In the rows, 128 means zero.
Named turns come first, each shown by rows before and after it. Which turns, in which order, take the first row of each pair that follows to the second? Write the first one first, as in the answered first pair.
turn givig:
[146 141  75 108  90  18  77  99 172 126 165] -> [104 132  65 133 114  28  76  59 148 142 156]
[169 134 162  98 132 142 127 185 157 150 162] -> [127 136 134 134 176 157 127 135 149 185 177]
[130 122 111 110 119 113 129 148 146 131 151] -> [112 121 103 126 137 121 129 124 137 146 151]
turn pir:
[123 151 103 152 104 105 116  65 120  86  96] -> [166 150 139 144 164 172  73  99 153 139 106]
[160 160 152  99 154 175 128 163 122 131  94] -> [152 172 114  89  98 106 163 155 120  93 115]
[ 82 119 133 129  99 102 195 140  98 112 146] -> [102 111 172 134 164 178 158 159 107 158 130]
[148 140 141 131  96 137 190 177 110  71 109] -> [145 132 164 136 128 179 172 177 103  90  89]
turn zedi:
[ 95  86 189 118 130 165 164 151  85 131 111] -> [163 100 156  98 150 141  71 123 149 175 162]
[158 154 133 140 136 156  99 127 156 130  91] -> [158 159 116 136 106 121 118 121 154 104  97]
[175 131 135 116 120 125 103 145 142 102  92] -> [164 128 136 121 115 128 121 150 130  93  84]
[129  99 191 142 137 144 132 169  99 131  94] -> [175 113 157 123 133 109  71 150 147 155 137]
Then:
Each pair is two turns apart.
[119  97 165 104 139 129 116 138 105 132 122] -> [117 110 141 107 109  97 139 130 103 105 125]	givig, pir
[ 92 118 127 150 150 155 125  95  99 126  87] -> [148 133  91 123 131 107  86  98 155 142 147]	zedi, pir
[131 100 102 118 134 115 124 116 113 153 165] -> [122  98 115 116 110 106 155 129  94 128 144]	zedi, givig
[122 101  80 153 132 116 111  98 154 144 145] -> [ 96  90 109 165 155 155 137 111 130 147 124]	zedi, zedi
[107  96 148 116  79  90 121 125  97 109 110] -> [ 97  99 151 142 111 129 117 112  92 111  76]	givig, pir
[170 108 136 101 124  66 102 157 151 180 198] -> [141  88 175 130 186 143  75 139 120 207 141]	pir, pir
[150 151  87 125 128 144 138 126 158 125 147] -> [137 142  92 133 148 153 129 113 153 149 148]	givig, pir
[132 118 127 156 138 133 112 100 116 115  88] -> [149 125 118 148 157 133 102 104 141 147 129]	pir, givig
[178 164  99 141 149 151 117 128 165 127 122] -> [148 154 105 158 161 169 120 110 139 121  94]	pir, pir
[121 135 184 100 130 154 103 173  99 125  95] -> [160 170 133  87 101 105 118 176 145 112 144]	givig, zedi
[149 128 118 116 103 113 118 100 140 107 122] -> [159 127 151 111 129 158 128 140 141 128 125]	zedi, pir
[120 153 105 152 166 161 162 137 146 165 160] -> [144 141 123 124 147 143 145 164 158 169 183]	givig, pir
[156 154 155 130 169 178 121 163 154 142 130] -> [112 131 172 144 166 186 116 132 116 134  92]	givig, givig
[135 118 141 128 166 163 102 122 134 151 120] -> [143 116 164 114 144 155 103 145 129 128 105]	givig, givig
[130 125 134 149 129 123 104 118 129  99  73] -> [153 135 131 130 106 105 128 151 143  88  95]	pir, zedi
[120 116 138 145 123 126 109  96 107 130 102] -> [127 121 128 141 112 115 108  93 112 126 106]	zedi, zedi
[123 118 150 119 125 125 115 129 113 121  94] -> [147 136 126 116 145 127 109 141 145 150 140]	pir, givig
[137 136 122 138 122 123 104 137 125 109 144] -> [135 133 125 142 120 126 106 138 119 103 131]	pir, givig
[107  88 140  94 137 123  78 113 106 153 118] -> [121  94 136  82 101  94  88 131 109 123 119]	givig, pir
[112 125 125 147 136 134 101  86 112 118  95] -> [124 137 103 135 105  89 118  95 127 103 126]	pir, pir
[103 131 108 165 183 156 116 107 145 196 144] -> [ 76 135 102 159 122 111 206 134 117 140 149]	pir, zedi
[147 123 143 118 126 136 128 139 121 111 103] -> [152 121 142 114 126 136 128 142 126 117 112]	pir, zedi
[131 128 121 119 138 142 156 143 126 134 154] -> [113 127 109 129 127 132 158 118 109 121 136]	zedi, pir
[144 132 137 110 127 127 105 132 137 145 146] -> [120 134 116 120 105 104 129 110 125 125 143]	givig, zedi
[102  97 164 119 149 147 141 146 123 195 178] -> [106  94 160  99 104 100 154 158 123 166 188]	givig, pir
[158 149 106 117 101 105 143 151 152 120 159] -> [159 140 139 126 152 163 115 160 155 151 138]	pir, pir
[113  87 149 118 160 134  69 112 127 180 151] -> [101  90 116 112 109  71  98  96 124 150 171]	pir, givig
[117 130 119 134 129 134 156 132 120 128 135] -> [136 135 113 125 137 136 133 132 139 145 147]	pir, zedi
[111 124 143 142 151 164 135 121 108 128 107] -> [126 143 101 134 105 105 138 103 124 101 129]	zedi, zedi
[132 126  97 132 126 118 119 133 164 162 171] -> [ 96 115 133 155 145 170 148 135 125 152 115]	zedi, pir
[ 99 132  96 163 168 148 174  90 123 149 151] -> [108 140  78 158 148 121 172  80 133 136 160]	zedi, zedi
[159 116 150 101 128 119 106 168 135 143 155] -> [108  92 164 129 146 141 112 135  95 141 114]	pir, zedi
[104 110 129 123 120  99 141 120 115 142 157] -> [116 112 136 111 108  94 143 141 121 132 156]	givig, givig
[106 123 125 129 129 127 164 118 111 129 141] -> [114 115 150 125 142 148 148 131 111 138 129]	pir, givig
[121 151 109 116 110  86 153 150 130 109 155] -> [115 142 142 117 140 130 168 178 120 129 154]	zedi, pir
[150 167 118 123 124 115 131 139 145 128 146] -> [147 161 138 133 153 151 115 137 140 142 130]	pir, pir
[159  89 163  97 108  90  74 130 128 105  97] -> [134 114 137 110  80  78 167 151 121  68 106]	givig, zedi
[121 130 143 121 104 127 179 168 123 102 119] -> [139 139 148 119 136 159 167 177 144 126 127]	pir, givig
[107 127 159 116 165 146 163 117 122 185 124] -> [137 124 184  86 131 136 164 156 128 158 112]	givig, givig
[143 114 150 118 150 151 108 156 136 161 140] -> [126 123 101 122 103  87 147 124 130 132 164]	pir, givig
[154 173 119 166 119 129 134 112 117  77  59] -> [184 175 111 156 137 128  84 102 146 107  82]	zedi, zedi
[150 129 147 114 136 141 181 193 124 131 177] -> [ 92 122 117 140 107 106 195 131  79  92 134]	zedi, pir
[117 106 140 104  94  87 146 121 101 115 138] -> [139 102 174  94 122 131 137 160 112 138 137]	zedi, givig
[153 157 117 129 100 107 130 149 149 123 135] -> [137 159 128 141 125 144 160 163 136 131 130]	zedi, givig
[ 99 109 143 144  86 133 135  97  80  84  51] -> [149 131 116 108  43  71 145 132 123  75 122]	pir, pir
[143 111 142 134 142 138 137 144 125 145 140] -> [135 117 130 136 117 117 159 141 118 122 137]	zedi, zedi
[155 137 131 129 144 150  97 108 141 131 103] -> [145 146  98 134 128 114 114  91 148 129 132]	pir, givig
[ 87 148 138 127 132 163 166 129  83 114 106] -> [115 160 130 121 172 177 145 142 119 159 154]	pir, givig
[142 142 149 114 119 133  86 105 105 132  79] -> [145 148 147 104  88 108 132 134 105 107  94]	pir, zedi
[118 112 143 119 114 109 175 142 104 105 149] -> [162 117 136 117 156 127 100 129 146 149 164]	pir, zedi
[ 96 113 151 107 105  89 187 145  89 113 149] -> [ 79 110 164 134 154 150 174 132  73 130 115]	givig, pir
